In the rows, zero is written as 128.
Rotation paths and how fast each direction turns (degrees a step)
Each turn is a multiple of 5 degrees from 10 to 175, or 0.
Each row of a path follows its step; steps can be skipped.
Rotation 1:
step 3: [131 123 122 115 143 124 145 133 133 121 127 130 133 140 138 122 130 115
 123 121 138 113 129 123 139 137 128 141 137 131 120 119 135 138 128 136
 129 122 128 129 136 133 121 125 138 120 135 138 120 115 137 130 124 130
 137 120 124 129 128]
step 7: [120 150 129 128 116 141 132 129 130 137 128 138 122 135 135 121 124 142
 123 135 123 127 127 121 124 128 130 117 118 122 116 127 136 115 130 133
 122 129 133 146 143 130 135 133 115 138 121 128 125 130 126 129 118 128
 126 126 131 139 123]
step 10: [136 132 114 114 136 137 143 132 136 129 122 127 139 129 133 125 134 139
 127 124 126 115 119 109 121 127 127 133 135 113 139 135 128 129 133 127
 132 130 137 130 131 134 131 114 133 122 132 121 134 138 119 123 128 113
 127 114 122 132 132]
step 27: [123 128 131 134 137 137 133 130 117 131 126 139 126 132 125 130 126 134
 118 125 124 141 124 128 112 126 121 123 123 129 129 138 126 121 125 137
 111 116 123 120 122 121 139 121 124 132 132 119 144 120 127 134 132 111
 116 133 125 110 126]
step 28: [123 137 119 126 119 124 129 126 133 110 120 121 129 114 123 129 131 123
 124 133 139 133 118 126 123 130 127 124 123 149 129 131 132 128 131 123
 131 122 128 126 134 134 121 109 140 147 133 136 123 118 129 129 136 123
 141 124 111 120 127]
step 29: [124 118 119 133 136 129 130 143 115 128 127 128 124 137 142 120 132 118
 122 120 128 125 129 131 127 123 125 141 131 140 124 128 135 131 133 129
 128 134 124 134 113 130 127 114 148 113 121 132 136 133 126 127 122 111
 136 124 134 119 137]
step 32: [136 135 142 125 127 138 128 136 118 138 119 137 117 126 131 135 125 114
 126 129 125 131 127 144 123 125 136 124 128 128 127 119 125 129 126 127
 120 121 130 136 124 142 124 137 117 124 121 140 122 123 122 121 131 122
 138 131 154 126 119]
step 35: [133 127 117 138 140 137 130 129 139 131 115 129 122 127 119 127 138 118
 125 127 133 133 133 122 129 135 124 123 118 123 133 128 130 119 141 130
 132 132 130 130 124 141 124 136 118 147 117 138 136 124 123 115 133 117
 131 121 112 136 123]
Speeds:
[127 125 128 128 131 130 125 130 128 126 129 131 128 133 130 129 126 129
 128 127 126 128 125 122 126 131 130 129 126 129 128 123 125 130 124 127
 126 129 131 127 130 129 132 128 128 129 125 128 126 129 128 127 128 128
 131 129 128 129 131] | 110
[126 125 124 128 128 125 130 134 127 127 129 128 127 130 126 129 125 129
 128 130 130 128 131 128 127 130 126 125 130 131 129 128 128 130 127 128
 130 128 124 127 130 129 128 130 131 133 125 128 131 128 129 131 127 127
 127 124 128 127 127] | 45
[128 128 131 128 127 126 128 128 129 127 124 130 130 126 126 133 125 126
 131 129 129 130 123 130 129 128 128 128 127 127 127 127 124 128 128 127
 130 131 128 126 124 129 125 127 127 132 125 127 133 127 128 128 132 125
 131 130 129 128 127] | 95
